In the rows, 128 means zero.
Each path below is one point turned by a fixed rotation once a step. After each direction that follows a path, write how fast that rotation turns it, in degrees a step (0 if it stays still).
Each turn is a multiple of 5 degrees from 10 to 175, or 0.
Each row of a path follows its step; steps can be skipped.
Path 1:
step 1: [123 124 126 126 131 134 129 139 122 132 149 131 131 129 134 132 131 118
 127 135 136 117 134 125 128 124 129 134 129 131 134 115 135 135 126 132
 133 139 120 131 121 121 125 128 122 124 124 125 119 132 127 128 124 125
 129 124 128 136 133 134 121 126 125 118 146]
step 5: [130 129 123 134 128 133 122 140 124 135 131 129 140 120 128 139 121 121
 125 125 126 126 133 116 124 136 128 134 134 132 136 124 129 129 139 122
 132 133 124 136 125 122 124 121 126 121 130 131 119 126 121 122 127 136
 127 113 129 129 136 139 130 122 133 122 145]
step 6: [135 130 125 134 132 123 120 135 122 133 125 119 124 125 124 119 132 126
 133 123 129 137 134 125 134 127 123 134 126 140 127 107 129 134 129 121
 130 137 128 120 119 129 129 122 123 126 122 133 125 119 134 114 130 131
 123 123 129 125 123 129 135 132 127 118 145]
step 9: [121 137 123 129 131 141 122 132 124 136 135 127 132 129 123 133 127 121
 127 125 137 124 128 122 133 133 124 142 133 128 137 123 128 117 135 122
 127 130 126 130 129 127 131 120 118 122 128 131 109 117 124 130 121 126
 127 116 119 133 128 135 121 137 137 124 122]
step 13: [132 131 124 120 131 131 128 129 127 138 127 128 129 123 124 136 134 127
 119 127 127 123 129 134 137 128 129 140 131 127 137 126 126 123 131 136
 128 136 125 129 130 139 130 111 115 126 125 127 118 125 140 116 119 131
 127 116 127 141 130 130 128 130 142 131 137]
step 14: [125 131 128 124 124 130 129 124 122 134 122 126 129 122 134 132 128 116
 131 123 133 135 136 126 139 124 124 127 123 136 120 114 125 130 128 136
 125 128 122 130 135 137 143 129 122 130 122 130 115 129 114 124 117 136
 127 118 123 132 134 133 135 132 128 126 142]
step 15: [131 132 127 123 127 126 119 128 123 135 139 117 123 122 135 120 124 119
 125 125 128 135 118 122 131 129 134 132 131 123 131 122 130 141 124 119
 130 127 124 126 127 135 143 129 135 122 132 134 112 121 121 129 140 123
 127 125 115 124 138 133 137 130 125 127 135]
step 16: [122 120 137 124 124 129 126 137 125 134 143 125 125 128 130 128 129 128
 128 127 130 134 119 117 120 125 128 135 127 125 135 119 132 127 122 130
 123 146 117 131 116 124 128 124 123 114 125 132 114 132 133 129 137 130
 133 132 127 132 127 131 117 126 124 127 139]
step 17: [128 130 125 124 126 133 130 133 127 137 138 116 135 122 128 130 132 123
 134 128 130 124 132 126 123 122 123 129 130 138 150 127 135 125 123 133
 129 131 122 118 128 124 136 118 112 122 124 124 127 122 140 122 128 142
 129 122 135 135 129 130 128 136 131 133 131]
step 18: [130 140 123 132 133 123 127 130 125 142 135 119 134 117 131 128 133 117
 122 122 131 127 145 126 130 123 124 131 123 122 129 122 135 126 131 137
 118 128 125 129 134 129 136 124 129 144 113 133 121 121 121 129 126 140
 121 126 131 130 127 130 125 133 127 121 132]
Speeds:
[127 127 127 129 127 129 128 128 130 125 126 128 129 129 130 128 126 127
 126 124 128 127 126 128 131 128 129 127 127 124 126 128 126 126 129 128
 127 129 127 128 130 131 131 128 129 126 125 125 128 128 127 128 127 128
 126 126 127 130 127 132 128 130 129 128 124] -> 70
[129 129 131 126 129 128 125 127 128 129 126 125 127 126 128 126 128 125
 125 131 129 128 126 126 128 126 128 127 124 126 126 128 129 129 130 130
 128 126 127 127 129 128 129 129 129 130 128 129 131 128 125 130 129 127
 127 130 129 129 128 127 130 128 125 130 128] -> 95
[128 128 126 133 129 126 126 128 130 127 127 126 127 128 125 125 128 128
 129 128 128 127 131 125 127 130 127 131 126 128 130 127 126 126 130 129
 129 129 130 128 130 124 127 126 131 126 130 127 129 127 127 129 129 128
 129 127 131 125 125 129 129 129 127 127 128] -> 25
[127 130 129 126 127 130 126 128 127 126 127 127 129 127 125 130 127 126
 127 124 126 128 129 127 129 128 131 128 128 131 129 126 130 128 130 128
 129 128 128 129 126 127 126 124 128 126 128 125 129 127 128 128 127 125
 128 130 129 131 129 125 125 128 128 129 128] -> 95
Path 2:
step 0: [129 137 133 119 141 119 110 133 129 125 124 124 127 124 128 128 119 127
 126 132 128 121 130 128 125 129 117 120 139 131 120 125 138 126 124 122
 120 134 130 125 134 120 132 127 135 128 131 129 134 136 140 119 126 133
 127 127 132 131 129 133 118 119 128 129 128]
step 2: [131 124 141 138 116 123 122 114 134 132 126 129 126 127 128 118 127 130
 138 123 137 128 133 135 123 126 135 131 118 123 123 133 131 124 132 126
 125 132 123 129 137 120 133 128 130 137 132 136 130 134 146 124 125 121
 123 128 129 128 127 129 138 126 121 133 131]
step 3: [131 128 134 127 133 125 129 128 127 111 132 117 136 124 127 138 125 116
 132 120 120 134 133 134 124 117 139 128 121 132 132 129 124 127 127 122
 136 137 120 125 135 137 128 120 132 135 127 133 125 136 129 130 131 125
 131 129 135 125 124 117 123 128 119 125 119]
step 6: [139 127 134 138 129 125 128 127 129 135 126 119 127 116 131 118 140 133
 132 138 134 131 122 136 128 131 125 125 129 132 129 128 131 127 131 134
 134 131 127 123 120 137 131 121 127 137 129 124 142 126 135 132 126 113
 122 123 132 135 139 120 132 124 130 125 127]
step 7: [130 136 130 130 115 125 127 119 129 119 129 124 136 126 121 130 121 140
 124 119 129 130 131 143 122 132 129 128 123 131 126 128 125 125 133 123
 131 139 124 123 131 125 128 129 139 143 130 136 138 131 128 121 133 125
 133 135 136 129 127 134 134 124 140 127 130]
step 8: [122 128 133 135 122 118 124 135 129 130 131 128 135 122 130 130 120 124
 130 129 118 135 134 123 125 131 131 129 110 137 131 125 125 135 124 136
 139 132 131 124 132 146 125 116 127 126 132 129 128 136 127 131 134 129
 134 130 129 124 128 125 130 132 134 141 119]
step 10: [142 129 118 128 127 132 130 119 125 131 114 129 135 127 119 126 140 130
 126 132 125 131 114 132 132 121 134 128 125 132 128 125 135 136 123 116
 132 139 131 125 128 138 121 118 128 121 128 124 130 129 128 136 126 119
 132 131 125 123 130 127 112 129 131 128 131]
step 11: [136 129 129 117 129 125 125 123 137 137 126 133 129 118 126 126 118 135
 126 132 129 132 119 136 130 143 129 137 126 131 132 129 127 128 132 131
 126 131 123 134 124 124 120 126 129 131 121 129 140 118 136 138 124 124
 128 127 137 124 141 123 137 129 136 121 123]
step 12: [124 120 126 133 127 133 125 123 121 131 132 131 132 123 117 121 112 135
 118 126 122 133 132 132 127 126 121 125 127 130 132 119 121 124 125 130
 123 135 128 126 128 136 127 127 135 131 121 120 129 136 116 129 132 121
 127 137 146 127 126 137 126 120 134 133 121]
step 18: [120 138 122 133 132 130 130 128 133 123 134 130 136 126 128 116 121 130
 136 126 138 126 136 138 132 139 128 127 123 125 119 128 137 129 119 123
 132 126 125 133 121 118 130 133 126 126 126 125 120 123 133 123 125 118
 121 129 132 119 134 122 133 129 113 130 115]
Speeds:
[127 128 126 127 126 128 130 128 130 131 130 129 128 130 129 129 123 126
 126 129 128 130 127 130 128 131 129 130 126 131 129 127 130 130 128 128
 130 125 129 127 130 128 130 132 126 128 130 128 128 128 130 127 129 126
 128 128 126 126 128 128 126 128 130 127 130] -> 110
Path 3:
step 0: [124 136 121 117 128 124 124 122 122 121 114 125 125 121 130 126 134 130
 129 130 128 125 132 121 136 124 125 127 129 125 128 123 123 129 114 133
 127 117 127 134 113 124 132 134 113 133 139 127 123 125 133 130 121 135
 114 125 135 138 133 116 129 121 137 128 125]
step 4: [124 131 128 126 110 124 132 123 131 133 128 132 134 128 125 118 134 129
 135 121 115 134 138 127 117 127 133 119 128 126 144 117 125 123 128 142
 137 128 135 129 130 125 120 131 119 125 120 130 132 131 123 141 130 133
 129 129 123 138 125 122 119 128 136 130 133]
step 5: [124 129 117 128 128 127 123 142 126 123 127 128 124 128 127 125 141 122
 129 136 120 120 127 133 127 125 118 129 126 126 130 123 122 134 132 130
 114 118 115 116 127 122 138 117 126 123 129 141 124 123 130 118 131 113
 134 130 136 130 129 129 132 129 137 131 131]
step 8: [140 134 135 127 122 128 128 113 140 126 138 133 119 131 133 134 124 120
 122 112 136 123 127 126 133 123 127 126 121 122 137 130 135 120 126 125
 128 124 131 129 112 129 128 118 125 130 124 130 130 140 132 133 123 128
 130 123 121 139 120 125 134 123 133 128 119]
step 9: [127 116 126 131 116 129 133 129 130 136 126 124 127 138 131 124 138 129
 141 128 132 133 129 134 128 128 126 132 117 132 138 147 126 134 130 127
 133 109 123 134 127 128 130 136 131 134 133 129 129 123 131 134 139 126
 126 126 142 126 130 129 121 131 130 133 141]
step 11: [122 119 121 139 127 120 124 121 122 130 124 124 130 119 139 127 124 133
 142 117 132 133 132 141 132 119 121 126 135 123 128 110 121 125 130 123
 132 123 119 130 130 128 128 130 131 121 128 126 128 112 130 130 139 136
 133 133 141 132 128 129 123 131 131 129 132]
step 13: [122 134 125 140 128 138 126 119 130 122 127 118 120 128 126 113 125 127
 132 125 135 133 127 134 136 130 123 118 132 120 126 136 120 128 135 120
 118 125 142 116 125 124 131 126 126 128 120 127 130 121 124 135 136 126
 132 116 136 142 119 128 127 133 125 136 128]
step 14: [129 126 138 124 124 129 122 130 120 130 117 141 135 136 127 147 119 127
 127 125 132 138 134 120 127 127 123 128 118 125 136 140 135 131 134 134
 121 123 127 131 122 121 132 131 119 131 119 131 131 131 118 115 137 120
 126 128 130 126 134 127 137 126 122 121 127]
step 17: [129 125 121 127 129 143 132 130 129 137 124 135 128 133 138 124 133 123
 128 116 130 131 120 127 130 133 124 138 124 132 121 118 122 135 129 124
 126 139 130 130 122 127 131 124 141 135 127 124 126 127 125 142 133 141
 110 123 132 130 117 117 124 132 129 131 129]
step 18: [128 126 116 119 124 121 125 131 123 131 126 127 126 141 122 130 135 129
 128 131 140 132 134 134 131 127 114 116 136 120 120 123 143 122 136 130
 138 125 130 122 132 130 128 131 131 134 121 114 138 124 124 123 120 124
 130 124 137 137 132 135 129 122 121 122 131]
Speeds:
[127 130 129 126 129 124 131 127 127 129 128 124 128 127 126 129 128 130
 130 129 125 125 128 125 125 129 128 127 127 125 128 128 126 129 125 128
 129 127 130 127 128 128 128 126 129 128 130 130 127 128 130 127 126 129
 126 128 126 125 128 129 126 128 128 126 126] -> 10
[129 131 126 129 130 130 128 130 128 127 128 129 128 126 130 129 127 129
 127 127 127 128 126 128 127 126 131 130 131 127 125 123 126 130 129 128
 130 128 126 129 128 129 128 129 131 127 128 129 129 126 132 127 127 129
 127 126 130 127 130 127 129 127 127 129 125] -> 70
[128 125 130 129 129 128 126 130 132 125 132 129 127 126 126 126 131 128
 129 128 125 126 130 128 130 126 127 129 128 128 130 130 129 127 128 129
 130 128 127 129 129 126 127 126 129 128 128 128 128 127 129 125 129 130
 128 125 129 128 124 127 128 126 128 125 127] -> 100
